Look-ups in named tables: a row name and a column name give one cell, copied from the table.

Ferared.tsv
	Kamonug	Relo	Med	Papozo	Nugolus	Ziz	Vakozib	Nez	Veni
Rugab	27275	66184	58409	-29994	12075	35520	-57929	-34356	12725
Riruvi	87395	82848	45651	-76120	79190	-37314	-90752	15573	-72014
Fes	35095	57312	42839	-33264	18777	17465	-53906	-19948	-7278

Riruvi, Nez: 15573
Fes, Nugolus: 18777
Fes, Kamonug: 35095
Rugab, Papozo: -29994
Riruvi, Nugolus: 79190
Riruvi, Vakozib: -90752
Rugab, Relo: 66184
Fes, Nez: -19948
Fes, Relo: 57312
Riruvi, Veni: -72014
Rugab, Nugolus: 12075
Fes, Med: 42839
Riruvi, Papozo: -76120
Rugab, Veni: 12725
Rugab, Med: 58409
Fes, Ziz: 17465
Rugab, Kamonug: 27275
Riruvi, Kamonug: 87395
Rugab, Ziz: 35520
Fes, Veni: -7278

Muzisil =
	Zor	Galod	Puviz	Bikenev	Firu	Nazudap	Duzivu	Zonitiv	Ral
Gefe	0.537	0.218	0.344	0.710	0.891	0.407	0.427	0.370	0.576
Mon	0.579	0.249	0.641	0.568	0.662	0.649	0.414	0.453	0.571
Far	0.598	0.232	0.586	0.613	0.753	0.658	0.461	0.404	0.599
Per	0.547	0.184	0.522	0.659	0.773	0.474	0.337	0.463	0.560
Nilevuz	0.494	0.463	0.250	0.585	0.728	0.446	0.634	0.300	0.548
Litur	0.426	0.610	0.152	0.521	0.599	0.331	0.668	0.310	0.483
Lak	0.608	0.223	0.539	0.643	0.834	0.673	0.506	0.352	0.629
Ruvitar	0.454	0.712	0.412	0.345	0.318	0.573	0.707	0.387	0.453
Kureba	0.438	0.547	0.196	0.534	0.617	0.340	0.607	0.340	0.485
Pul	0.520	0.657	0.302	0.448	0.575	0.661	0.857	0.219	0.555
Gibadom	0.461	0.514	0.204	0.566	0.671	0.365	0.616	0.320	0.508
Nagib	0.465	0.311	0.424	0.596	0.632	0.322	0.316	0.512	0.484

What is the Ral of Gefe in Muzisil? 0.576
What is the Ral of Mon in Muzisil? 0.571
What is the Firu of Pul in Muzisil? 0.575
What is the Ral of Pul in Muzisil? 0.555
What is the Duzivu of Lak in Muzisil? 0.506
What is the Bikenev of Pul in Muzisil? 0.448
What is the Zonitiv of Gibadom in Muzisil? 0.320
Which row has the largest Bikenev? Gefe

Puv =
cols = Vogepi, Vuk, Dizeno, Nevurev, Fomoza, Fafosi, Razugil, Vogul
Mol: [5.7, 2.9, 4.9, 3.2, 6.3, 3.2, 5.7, 7.9]
Malop: [6.9, 6.1, 6.9, 3.2, 5.6, 6.3, 2.3, 5.9]
Tudi: [6.0, 3.5, 5.4, 3.5, 6.2, 3.9, 5.1, 7.8]
Tugemen: [3.7, 4.6, 3.9, 5.8, 2.9, 6.2, 4.9, 3.5]
Zuzira: [3.5, 4.8, 4.2, 6.2, 2.4, 6.4, 4.8, 3.0]
Sib: [4.0, 4.6, 4.5, 5.7, 3.2, 6.7, 4.7, 2.9]
Lur: [3.6, 4.7, 4.3, 6.0, 2.9, 6.0, 4.9, 3.2]
Doko: [7.1, 5.9, 6.9, 3.1, 5.9, 6.2, 2.2, 5.9]
Rar: [3.9, 4.9, 4.5, 5.5, 2.9, 6.9, 4.4, 2.5]
Risazof: [3.7, 4.2, 3.9, 5.9, 3.1, 5.7, 5.1, 3.7]
Duze: [3.2, 2.3, 2.2, 5.9, 4.1, 3.8, 7.5, 5.3]

What is the Vogul of Sib in Puv?
2.9
What is the Vogepi of Mol in Puv?
5.7
What is the Vogepi of Duze in Puv?
3.2
What is the Fomoza of Mol in Puv?
6.3
What is the Vogul of Risazof in Puv?
3.7
What is the Razugil of Doko in Puv?
2.2
What is the Razugil of Rar in Puv?
4.4
What is the Fomoza of Zuzira in Puv?
2.4
What is the Fomoza of Risazof in Puv?
3.1
What is the Fafosi of Tudi in Puv?
3.9
Row with the largest Vogul: Mol

Gudebov
columns: Tabuge, Romes, Sek, Niku, Koli
Lav: [205, 122, 39, 136, 84]
Ruke: [68, 192, 220, 119, 220]
Pid: [235, 62, 70, 190, 36]
Zuz: [101, 214, 123, 81, 205]
Kos: [99, 132, 247, 172, 174]
Vuk: [243, 46, 80, 204, 28]
Nomorek: [54, 217, 211, 98, 241]

Niku of Nomorek is 98
Sek of Nomorek is 211
Koli of Kos is 174
Niku of Kos is 172
Romes of Pid is 62
Sek of Zuz is 123
Koli of Pid is 36
Tabuge of Nomorek is 54
Niku of Zuz is 81
Tabuge of Vuk is 243
Sek of Vuk is 80
Koli of Vuk is 28
Which row has the largest Niku? Vuk

Guzez:
	Zamuvel	Sofu	Rigol	Podef	Rivage	Rikuv	Felez	Kofuba	Gez	Fas
Kunibo	29	33	64	83	55	25	33	25	71	47
Bav	27	31	65	86	53	21	31	20	73	47
Bak	27	31	65	83	56	26	31	26	70	44

Kunibo, Zamuvel -> 29
Kunibo, Rivage -> 55
Kunibo, Rikuv -> 25
Kunibo, Sofu -> 33
Bak, Rikuv -> 26
Bak, Sofu -> 31
Bak, Podef -> 83
Bak, Gez -> 70
Bak, Fas -> 44
Bak, Rigol -> 65
Bav, Fas -> 47
Bav, Zamuvel -> 27
Kunibo, Felez -> 33
Kunibo, Gez -> 71
Bak, Zamuvel -> 27
Bav, Gez -> 73
Kunibo, Rigol -> 64
Bav, Rikuv -> 21
Bav, Podef -> 86
Row with the largest Felez: Kunibo

Mav.csv
,Latu,Dagu,Par,Nepo,Gomera
Likura,87,88,77,217,83
Rif,40,37,51,193,56
Takez,93,90,96,202,96
Mamup,143,112,127,191,120
Duvasim,163,167,160,44,166
Berine,32,34,45,178,36
Gope,204,181,200,111,190
Fator,151,139,152,8,147
Tupurif,50,63,53,89,59
Refiba,225,219,206,74,200

Berine, Gomera: 36
Takez, Latu: 93
Mamup, Latu: 143
Duvasim, Gomera: 166
Duvasim, Latu: 163
Rif, Latu: 40
Gope, Nepo: 111
Gope, Gomera: 190
Fator, Nepo: 8
Refiba, Gomera: 200
Berine, Par: 45
Rif, Par: 51
Fator, Gomera: 147
Rif, Gomera: 56
Refiba, Nepo: 74
Tupurif, Nepo: 89

Meba:
cols = Rukira, Buzuf, Luf, Peg, Dekilo, Ler, Zor
Bap: [-8, -1, 44, -72, 3, 5, -21]
Rus: [-8, -1, 96, -39, 3, 12, -41]
Nub: [-8, -1, 81, -74, 3, 12, -21]
Ren: [-8, -1, 44, -43, 3, 12, -21]
Pavof: [-8, -1, 44, 9, 3, 12, -21]
Dov: [-8, -1, 44, -75, 3, 12, -21]
Vip: [-8, -1, 18, 66, 3, 12, -21]
Duzunov: [-8, -1, 44, 40, 3, 12, -21]
Riz: [-8, -1, -8, 4, 3, 12, -1]
Ret: [-8, -1, -5, -9, 3, -21, 14]
Kinotif: [-8, -1, 44, 33, 3, 26, -21]
Kidi: [-8, -1, 7, 29, 3, 12, -21]
Burizok: [-8, -1, -44, 42, 3, 12, 0]
Nugebik: [-8, -1, 44, 4, 3, 12, -21]

Kidi, Luf => 7
Vip, Zor => -21
Kidi, Buzuf => -1
Nub, Buzuf => -1
Dov, Ler => 12
Nub, Luf => 81
Pavof, Dekilo => 3
Ren, Dekilo => 3
Nub, Peg => -74
Vip, Dekilo => 3
Bap, Luf => 44
Ren, Ler => 12
Burizok, Buzuf => -1
Nugebik, Zor => -21
Rus, Peg => -39
Nugebik, Peg => 4

